128 stands for zero in the data rows.
Some points, each followed by its number:
[175 118 135 166  80  76 131 155 143 173  79  79 171 105  38 118 120 165
 180 122 102  89  97 210 151 121 170  97 113 179 193  89 155  51 159  83
  72 132 104 124  78  88 114 113  99 123 175 143 161 102 168  77 129 121
 171  94 146 130  80 127  82  95 163 145] 0
[143 103 144 144 155 126 154 146 106 157 110 106 124 140 108 139 143 101
 118 118 126 117 124 139 100 110 100 143 142 146 138 110 108 140 112 150
 163 142 101 132 119 138 148 123 145 174 123 106 227 156 156 116 129 138
 120  89 151 133 167 105  96 109 147  80] 1
[135 115 156 120 144 131 162 123  93 171 117 123 155 133 125 122 141  99
 131 121 116 124 120 167 121 117 100 136 127 131 117 102  91 135 129 138
 158 149  94 149 117 161 141 115 162 169 147 109 166 136 154 121 135 117
 119  79 132 127 159  93  84 111 137  61] 2
[102 161 103 105 142 106 132 130 142 114 144  78 162 141 126 109 114 119
 144 149 153 133 180  66 122 105 141 130 129  90 109 125 126 118 157 143
 182 194  54 110 163 132 124 110 188  89 108 161  97 134 125 123  66 149
 137 139 120 155 127 112  84 172 104 142] 3
[169 126 124 138  95 126 144 138 115 103 142 169 169 112 103 129 115 128
 117 156 141 107 107 192 115 125 143 145 135 153 116 106 156 105 136  87
 120 141 161 175 116 114 106 127 155 147 176 116 121 116 145  43 128 137
 135 109  80 118 100 106  92  59 113 118] 4
[109 152 133  99 139 126 112 139 140 109 149 151 123 109 122 128 134 116
  78 165 151 134 133 137 124  98 128 138 154 133 121 159 108 113 136 131
 132 164 130 141 141 102 118 137 181 121 127 130 110 120 131 116 152 120
 130 130 120 116 154 117 128 122 109 114] 5
[133 129  97 137  93 144 136 121  93  60 193 161 128  94 153 142 136  97
  92 151 145 137  88 144 124 147 131 158 141  98 132 151 146 114  87  95
 145 135 148 136 147 128 185 127 140 160 161 113 123 100 157  54 141 111
  90 123 104 121 139 112  98 103 109  99] 6
[150 115 133 147  90 107 144 144 125 104  92 123 119 143 141  97 129 148
 155 128 124 118 109 104 165 181 151 127 108 131 180 136 143  89 151 118
  97 127 139 118 124 112 110 125 113 108 255 146 104 100 126 104 112 125
 140  99 138 126  88 137 144 138 139 171] 7
[175 152 106 166 115 110 112  96 152 118 158 115 141  81 116  96 119 136
 105 132 120 153 125 130  89 109 147 120  96 162 113  99 141 145 115 104
 100  98 131 155 104 161 112 139  77 138 125 120 145 137 141 127 148 167
  95 106  95 142  96 156  79 182 179 141] 8
[ 98 161 135 109 130 122 129 144 121 114 143 149 128  71 122 132 129 119
 109 168 131 146 125 117 100 133 132 181 143 114 102 128 110 118 134 122
 153 138 114 111 134 106 137 119 203 107 136 148 123 142 137 114 108 135
 120 123 121  89 132 124 139 118 120 122] 9
[ 98 114 135 160 116 133 162  61 116 133 138 141 110 105 118  96 113 113
 119 128 128 101 124 115 130 131 134 129  99 124 158  97 115 164 111 141
 148 136  99 132 112 149 156 115 117 136 117 111 137 120 114 135 159 134
 160 119 133 150 143 127 140 143 140 111] 10
[124  75 142 118 142 145 141 142 133 125 130 132 126 137 122 140 120 128
 139 101  92 122 102 166 145 160 105 143 149 144 136 155 101 136 135 177
 131 100 168 125 118 158 121 123 135 144 123 114 132 128 143 138 111 129
 141 122 146  73 144 122 147  68 124  66] 11
[131  92 125 151 140 175 115 113 127 104 175 131  76 109 165 108 128 138
 106 118 123 157 118  93 139 152 109 121 125 141 144 140 171 140  75 130
 122  97 158 137 135 147 124 146  86 119 123 103 119  91 108 148 151 137
 103 155 139 144 105 143 157 147 148  96] 12
[137 120 148 110 122 110 107 133 122 181  61  82 155 121  93 161 150 159
 170 109 140 102 153 119 150 111 134  81 105 125 129 133 136  87 176 151
 134 154  99  94 116  99 118 119 167 131 133 172 132 117 146 132  82 141
 147 121 173 153 128  97 120 142 148 127] 13
[109 122 128 111 139 137  93  98 165 142 125 133  75 169 160 129 153 125
 115 106 145 111 140 115 121 138 100 150 123  94 111 172 118 154 102 128
 130 122 149 129 145 162 104 140 115 129 113 151 144 137 126 162 118 114
 122 143 131 140 135 139 132 138 113 147] 14
[129 101 158 128 165 171 137  74 122 135  98 113  85 140 145 147 128 136
 131 105 122 142 111 113 120 113  87 121 102 140 124 134 155 149 101 153
 121  70 120 118 143 134 106 119  85 107 132  99 125 187 100 158 147 136
 106 140 139 154 120 146 143 153 132 135] 15
[132 124 152 127 137 125 117  86 152 114 138  85 105 140 122 100 140 125
 113  96 113  99 143  83 110 147 112 142  92 131 135 115 127 154  91 116
 127 130 127 107 152 165 146 128  86 133 101 143 140 137 133 161 107 160
 113 132 129 159 118 142  98 161 137 138] 16
[ 95 153 111  73 123 121 127 146 112 116 135 149 131 123 110 122 141 113
 132 162 133 142 140 121 117 125 138 150 140 104 112 126 109 130 165  77
 189 167  96 148 153 122 121 143 189 110 108 138 122 131 145 104 122 115
 146 126 131 130 182 114 125  89 127 124] 17
[138 155  72 142 118 133 141 110 161  83 185 125 163  53 137  99 106 125
 128 159  98 161 112 127 129 133 180 114 113 173 108 111 141 116 129 132
 128 101 111 172 125 153 112 123 119  95 140  87 112 157 126 169 106 166
  89 154 118 108 113 140 104 147 138 125] 18
[152 125 110 115 153 152 131 146 138 148 101 103 176 116  96 144 130 146
 168 145 117 119 151 158 115 147 118 122 128 136 106 142  91 113 217 147
 133 131 116 122 129 147 120 134 163 141 128 143 139 156 171 147  92 137
 116 111 138  98 161 163  96 124  86 104] 19
[145 147  99 160  84 110 120 114 142  68 205 139 103 115 161  95 121 142
 107 135 127 134 148  48 132 123 128 125 129 149 141 120 156 146  89  89
  82 120 132 140 127 167 129 124 123 102 142 135 112 134  81 148 138 152
 137 153 121 157  86 173 137 175 114 164] 20
[139 133 118 167 111 145 148 112 133 116 160 130 155 120 130 120 103 135
 156 153 140 142 122 116 153 126 124 105 118 161  99  98 136 149 137 116
 141 108 101 119 133 125 118 102 115 136 115 109 132 152 128 169 155 156
 105 140 126 132 114 138 134 139 129 118] 21
[153 137 143 127  10 113 149 133 122  94 140 152 183 100 100 137 107 128
 140 141 143 142  95 164 109 120 186 145 129 158 115  94 141 109 153  88
 106 128 136 173 125 120 118 152 137 145 127 111 105 112 147  88 134 198
  99 105 117 129 120 103  82  91 122 112] 22
[132 135 131  98 143 116  93 110 111 195 120 133 121 163 138 119 139 118
 117  92 117 108 140 134 102 116 110 119 149 110 105 158  83 148 117 110
 161 135 115 104 146 142 166 114 126 152 104 150 168 145 137 123 126 119
 123 131 128 139 131 108 152 107 121 114] 23
[108 163 139 187  34 108 147 127 138  89 188 173  77  92 117 104  23 133
 119 144 166 169 122 144 140 107 193 104 103 138 165  97 186 100  79  86
 102 133 151 186 107  94 123 134 141  89 174 110  65  42  84  72 172 115
 177 116 127 122  74 175 191 155 153 159] 24
[109 125 159  90 126  99 142 153 116 190  52 119 118 148 118 166 175 153
 183 103 124 143 133 146 137  94 127 117 137  99 126 125 105  71 191 158
 110 162  79 129 113  47 127 120 174 116 134 154  99 111 134 118 128  88
 176 120 150 136 125  93 175 136 152 145] 25
[115 123 187 124  95 118 138 151 117 111 120 154 115  76  97 122 130 145
 110 102 189 135 143 138 164 146 139 144 146  89 191 133 160  95 106 100
 129 167 142 102 122 114 130 151 159 123 144 140 116 100 126  73 101  79
 149 109 100 131 160 125 137 139 171  96] 26
[175 156 139 133 100 115 124 144 126  84  99 120 115  92 114 147 112 124
 138 140 132 128 118 138 163 135 172 141 129 125 156 133 166  89 145  93
 122 118 151 132 109  92 102 117  86  94 162 142 112  67 139 111 114  95
 146 108 142 140 100 134 124 127 139 164] 27
Which two points above are nearest to each new point? Their numbers follow each, nearest first.
[156 141 131 178  67 122 117 105 145  83 180 136 146  84 110  81  95 124
  58 136 139 138 144 142 137 162 144 156 117 149 203 105 155 128  69  84
 122 118 139 155 107 194 117 171  99 128 117 111 150 113 164  72 142 127
 117 120 105 110 104 151  97 130 142 142] 8 6
[134 120 125 115 136 129 105 139 152 150 104 115  89 171  98 129 131 147
 139  81 126 121 142 143 144 128 139 136 147 133 128 145 150 123 194  94
  83 105 165 137 100  95 123 138  63 143 119 163 150  78 105 106 164 116
 161 149 118 114 105 131 181 107 121 156] 27 14
[107 136 129 224 118 109 155  99 129 102 199 127 112  77 115  62 114  75
  85 145 134 162 116 133 135 155 150 133 147 128 158 118 125 149  81 119
 159 127 121 150 110 173 135 148 125 133 126  70 134 116 146  93 158 116
 104 106 131 124 113 134 103 118 152 126] 10 6
[122 122 173 225  98 121 123 178 118 129  62 154 107 129 161 130 118 117
 109 103 193 143 141 131 176 122 142 146 146 112 185 119 120 105  99 100
  42 238 120 122 132 100 119 155 165 113 148 146 126  84 150  85 108  91
 153 112 143 124 118 117 121 137 157 134] 26 27
[129 112 136 111 110 133  87 140 148 164 160 169  94 158 126 120 146 140
 152 102 122 101 132 134 144 116 138 111 136 131 147 109 153 116 118  83
  68  94 143 123 121  77 126 135  66 132 126 145 141 106 100 108 162 107
 181 150 135 133  78 135 199  80 162 176] 27 12
[107 103 155 155 153 142 182 137 143 137  81 101 101 172 163 173 124 122
 159 150 107 142  97 122 162 128 141 106 115 110 140 130 112 116 133 195
 124  97 113 118 143 131 110  83 128 120 139 109 104 142  85 198 152 126
 147 121 178 110 150 142 172 159 146 115] 15 21
[106  77 120 119 131 145 133 176 139 106 132 151 146 165 132 118  94  95
  98 157 129 139 121 152 134 154 111 127 127 131 140 148 109 170  98 155
 154 113 174 131 131 165 132 155 135 140 111 114 130 160 124 140 116 110
 143 115 135  96 151 133 134 107 111  90] 11 5
[129 160 123  84 139 139 107 106 125  88 127 113  95 143 188 136 116 108
  76 134 160  95 168  73 109 145  72 196 154  71 142 157  54 190  91 105
 166 143 163  86 148 211 135 152 143 144 112 150  86 121 136 171 119 113
  92 231 110 151 163 161  97 147  69 132] 14 16
[146  94 139  94 184 152 112 127 103 161  64 115 130 171 148 157 157 124
 116  98 125 100  94 153 113 115 100 123 127 144  95 139 114 139 144 167
  83 125 120 112 139 101 162 138  86 172 115 120 159 135 150 149 124 107
 110 107  83 105 122  79 115 106 111 114] 23 1
[104 141 120 112 133 115 143 122 132 138 150 144 120 133 131 126 120 128
 137 156 135 152 121 115 131 114 173  95 139 111  92 135 101 116 163 123
 119 149 112 144 130  94 130 114 163  80 126 114 105 136  83 131 121 148
 134 138 137 144 135 112 142 137 117 119] 5 9
[102 127 144 138 110 101 133 109 105 120 128 126  98 125 131 107 116 170
 116 107 146 145 126 151 141 141 143 132 174 102 149 125 157 120 121 110
 134 160 108 145  98 117 130 145 186 126 125 148 127  95 131  82 127  90
 178 145 145 114  93 174 151  87 142 110] 26 5
[115 124 162  76 152 132 100 103 133 141 118 129 105 143 172 121 148 151
 121  82 152  99 154 121 118 128 101 130 145  95 123 159  93 157 106 151
 136 115 135 104 118 168 135 139 108 150  88 153 140 113 133 140 133 126
 128 150 122 140 162 135 158 137 110 221] 14 23
[133  94 118 106 170 148 105 131 130 148  76  68 109 200 154 130 138 134
 143 100  77 118 114 140 148 131  99  93 116 151 109 158 133 139 148 162
 102  50 132 134 129 129 125 101  57 161 111 129 167 142  75 177 157 151
 138 165 161 117 130 103 208 132 130 130] 15 14
[134 140 127 111 163 130  93 118 126 137 112 140 143 168 165 147 149 145
 126 123 131  91 160 129 132 130 100 135 135  93 106 145 130 175 118 114
 110 123 153 106 131 153 146 125 101 112  89 163 140 100 115 147 117 110
 102 158 108 117 145 137 165 156 100 138] 14 23
[104  97 151 135 164 187 153 131 107  61 126 160 113 150 192 142 133 120
  95 175 149 143  88  91  82 118 112 136 131 132  77 135 138 166  65 162
 119 101 131 157 200 106 120 145  99 106 105  74 122 169 128 181 147 176
  53 122 115 100 145 121  99 137 122 116] 15 12
[141 167 132  83 150 137 105 109 156  76 150 107  76 142 179 123 143 103
  89 127 140 108 171  83 115 144  79 170 130  79 126 144 127 185  79 127
 184 159 195  81 124 234 145 124 128 150 112 138 152 129 156 165 113  98
 104 165 121 151 175 154 129 147  52 131] 14 16
[ 95 142 100 118 141 125 139 136 161 125 146 147 130 141 119 150 130  89
 139 163 129 157 141 119 142 114 153 113 146  86  97 138 119 118 158 167
 129 152 106 136 142  85  87 141 152  86 151 112 108 148 103 158 117 130
 142 122 129 126 133 141 148 129 121 146] 5 9
[117 150  83 133 105 151 152 159 169  31 177 120 159 105 117 132  96 120
 140 201  92 144 141  85 133 152 138 122  82 127 119 159 144 138 155 158
 135 109 173 126 141 173 123  99  99 119 142  91  84 142  99 211 108 139
 112 196  95 122 119 175 104 162 108 141] 18 21
[117  63 117  95 140 139  98 112 114 134 113 140 100 168 168 141 165 128
 128  94 134 104 130  98 112 150 120 150 126 107 121 138 127 144 103 126
 137 145 147 117 140 128 131 139 112 139  98 161 148 145 132 145 123 109
 131 146 139 132 130 135 152 156 103 135] 14 23
[120 116 113 114 150 148 123 132 121 125 145 131 130 142 117 120 113 112
 120 159  95 150 108 177 132 155  94 110 151 126 146 162  95 144 125 140
 157 112 165 129 125 161 138 113 130 164 138 112 134 139 116 147 153  99
 122 127 140  96 168 107 147  91 109 197] 11 5
[145 182  75 150 142 140 140 136 148  89 184 123 159  37  78 113  96 105
 127 205  99 172 115 124 111 146  99 125 114 150 105 122 127 119 152 159
 131 111 120 160 129 127 109 100 127 112 126  71 130 195 162 147 115 164
  98 123 108 113 118 138  79 139 116 128] 18 21
[201 122 143 139  99 106  74 127 123 178  84 106 184 145 108 130 123 136
 131  70 106  73 123 160  83 114 102 135 127 147 121 103 131 145 140 104
  90  99 161 115  89 150 120 143  64 188 128 154 193 104 185 104 117 116
 109  89  85 126 118  96  89  68 114 144] 23 1
[137 139 133 153 112 129 146 150 100 100 131 160 165 122 108 116 123 134
 130 124 124 123 114 164  96 116 159 133 151 154 126 112 143 116 143  98
 104 146 130 166 115  99 105 125 133 155 161 113 133 125 169  90 142 151
 103  95  97 114  97  94  72  87 110 139] 4 22
[111 116 108 115 151 145 154 139 101 129 125 199 138 146 132 123 120 114
 127 143  91 141  82 187 138 157 106 132 139 121 139 149 116 130 118 133
 169  95 145 137 120 155 131 125 116 157 145 103 135 127 121 150 135 120
 118 125 150  93 160 129 135  90 124  65] 11 2
